In the data rows, 128 means zero.
Here are some points:
127,120,151,102,132,097,161,148,112,120,128,107,076,141,099,129
120,121,126,127,130,146,133,137,128,138,125,137,138,128,121,122
146,130,115,152,113,147,117,135,117,158,122,138,163,084,139,120
124,120,121,130,127,142,133,135,129,129,135,129,132,119,125,120
143,145,079,162,090,156,111,133,131,145,132,172,158,120,143,131
179,163,082,167,108,168,101,154,109,162,089,157,207,090,138,082
097,099,173,091,161,075,136,135,139,060,139,077,100,154,094,148
168,145,085,180,107,154,087,132,130,148,095,161,209,099,158,111
086,110,177,095,173,066,162,144,140,034,143,087,056,149,074,193
100,134,149,097,143,094,147,128,129,085,145,109,077,156,109,166
171,167,078,163,103,164,104,144,109,165,109,158,186,086,142,114
080,094,197,100,150,049,136,126,139,063,167,093,048,169,068,178
130,141,108,123,120,148,130,120,133,146,131,143,129,135,146,122
131,130,128,126,125,135,141,145,124,130,123,128,129,130,120,117
154,146,109,156,108,172,106,135,111,177,132,157,158,088,138,124
185,160,058,175,087,157,098,135,084,183,106,165,172,090,154,117
147,130,120,135,127,152,130,135,113,150,117,126,149,103,131,096
152,148,106,149,119,162,110,131,111,159,104,146,158,093,137,104
158,152,065,174,095,149,098,126,119,163,129,169,178,101,159,132
135,109,121,133,117,122,128,143,131,143,130,133,131,124,128,142
122,144,117,121,140,141,141,136,137,106,127,125,133,137,124,126
179,171,079,179,114,133,088,133,108,120,088,155,163,102,149,126
052,062,255,050,187,016,171,131,144,039,185,054,000,182,049,214
041,091,229,040,176,027,183,104,139,034,184,068,000,228,079,202
082,110,174,092,147,096,167,134,124,084,148,091,065,162,092,152
Then 24 other points, each followed by its number:
131,127,109,138,115,145,131,133,141,131,125,133,148,133,136,105 0
121,097,165,138,137,099,118,130,131,122,147,128,129,100,119,160 1
142,103,116,142,106,145,110,126,122,167,113,159,159,112,146,115 2
108,138,167,103,146,088,155,131,108,093,153,105,073,132,092,164 3
090,114,160,095,144,098,165,141,125,091,143,104,078,158,100,149 4
155,119,095,163,101,165,092,128,132,176,131,167,179,106,158,119 5
119,110,134,121,141,159,137,143,158,128,135,124,161,117,123,093 6
103,125,168,103,146,092,142,112,118,103,139,100,084,151,116,150 7
089,116,177,106,147,076,140,121,138,062,160,103,065,164,086,172 8
141,119,127,126,127,137,148,153,123,157,115,126,133,129,125,095 9
102,128,159,107,146,129,138,115,135,124,147,113,113,128,121,139 10
138,123,116,145,140,124,111,135,133,100,109,111,157,121,119,106 11
109,118,149,125,144,098,132,121,142,088,138,113,126,139,118,154 12
110,093,151,108,135,149,140,134,153,154,151,127,123,121,118,108 13
147,137,092,143,109,156,121,120,132,165,119,151,146,130,154,111 14
163,146,071,168,100,181,101,129,126,176,116,173,188,100,160,107 15
191,153,051,202,095,177,081,134,124,171,086,169,244,072,164,089 16
053,083,230,071,167,047,176,123,139,048,179,063,026,163,083,198 17
121,112,141,132,126,121,136,130,129,131,135,120,133,108,118,134 18
115,108,126,139,125,147,117,112,151,142,149,149,151,125,137,140 19
186,171,048,196,088,212,083,128,110,192,095,186,228,077,177,083 20
036,067,236,043,176,019,184,111,155,038,174,052,000,234,085,205 21
122,127,095,144,107,122,118,125,130,133,147,151,132,138,134,160 22
145,161,124,145,127,104,115,123,111,082,115,133,104,136,132,156 23
Which three of these numbered points are nearest to each point below, ignoring the direction in which the first points spread most? Their numbers follow each, nearest first.
098,124,184,086,147,077,146,113,121,105,138,094,056,163,113,148 > 7 14 21
163,126,100,151,113,153,124,142,118,178,098,144,162,118,143,087 > 9 4 0
123,081,134,125,114,120,121,128,130,139,122,143,127,130,132,131 > 2 5 15
173,162,086,156,108,162,096,123,102,183,107,154,167,103,153,099 > 7 20 14
090,118,168,111,146,067,129,121,136,049,162,106,056,161,082,186 > 8 23 12
125,145,097,154,104,122,120,125,130,131,151,150,138,132,131,168 > 22 8 15
163,165,108,163,120,118,103,128,105,102,098,143,136,117,135,134 > 23 8 3
128,137,113,127,135,138,140,134,137,104,118,116,147,136,135,108 > 0 11 20
217,165,024,223,078,209,070,154,120,194,079,183,255,047,178,065 > 16 11 12
099,099,155,116,125,086,127,102,123,115,147,129,090,152,126,163 > 5 2 21
162,154,054,156,098,177,117,121,127,192,113,172,184,111,169,091 > 14 15 21
185,149,057,193,088,192,080,130,110,204,097,175,223,065,162,081 > 18 20 15
113,133,185,106,145,084,124,098,098,123,141,100,068,148,124,151 > 7 3 10
140,125,135,135,139,120,125,133,125,104,105,107,140,121,125,108 > 11 16 12
089,091,178,107,157,070,130,112,132,078,161,097,090,132,098,184 > 1 12 17
098,109,180,097,168,097,147,129,145,065,129,071,100,145,108,128 > 11 16 12
151,116,102,152,110,120,114,116,130,148,107,133,142,153,157,099 > 21 14 0
140,128,105,154,107,133,096,110,140,142,123,147,148,137,161,130 > 21 15 5
145,144,094,165,117,135,094,137,126,113,134,151,145,112,120,141 > 8 12 22
132,132,116,116,115,134,135,113,126,171,131,150,101,152,142,135 > 14 21 15
112,102,155,122,136,106,124,109,141,115,134,122,115,152,129,147 > 5 15 21
153,143,080,157,102,183,104,119,130,174,115,165,182,100,157,103 > 15 20 14
119,139,135,125,129,138,125,128,124,121,136,129,128,133,119,133 > 20 15 10
119,126,130,139,129,107,113,129,138,084,146,128,111,129,099,156 > 8 12 16
142,134,091,167,095,145,107,125,122,145,138,165,152,120,150,151 > 22 15 8
173,143,104,146,117,165,122,148,097,204,100,145,169,081,140,089 > 9 18 4
134,125,119,112,114,134,128,110,122,172,131,153,100,149,139,138 > 14 21 15
163,133,097,164,104,161,106,130,115,170,113,158,188,074,149,106 > 18 17 1
178,157,093,162,108,148,087,117,099,159,095,151,171,104,163,105 > 7 20 8
158,156,081,170,106,184,097,134,118,167,119,168,189,085,150,103 > 20 15 10
174,161,070,171,096,197,078,129,100,181,102,178,204,062,154,107 > 20 17 10
156,151,095,148,112,145,117,119,109,162,108,146,168,113,155,105 > 7 20 21
160,132,123,138,123,118,125,144,106,162,108,129,130,116,122,100 > 9 7 4
142,138,099,134,117,153,122,118,128,165,127,153,135,132,154,119 > 14 15 21
100,151,158,102,152,097,149,135,121,064,152,102,089,138,105,180 > 3 8 23
115,129,157,109,148,137,143,123,137,127,142,110,116,119,112,131 > 10 18 20
061,099,172,084,136,081,167,125,147,082,194,115,041,181,094,210 > 22 15 5
147,110,103,145,114,166,120,129,135,181,120,161,156,119,147,105 > 2 14 15
085,092,184,097,138,071,154,129,122,078,164,101,056,139,081,173 > 17 18 3
092,112,178,101,152,124,139,108,141,116,160,114,096,140,112,149 > 10 20 15
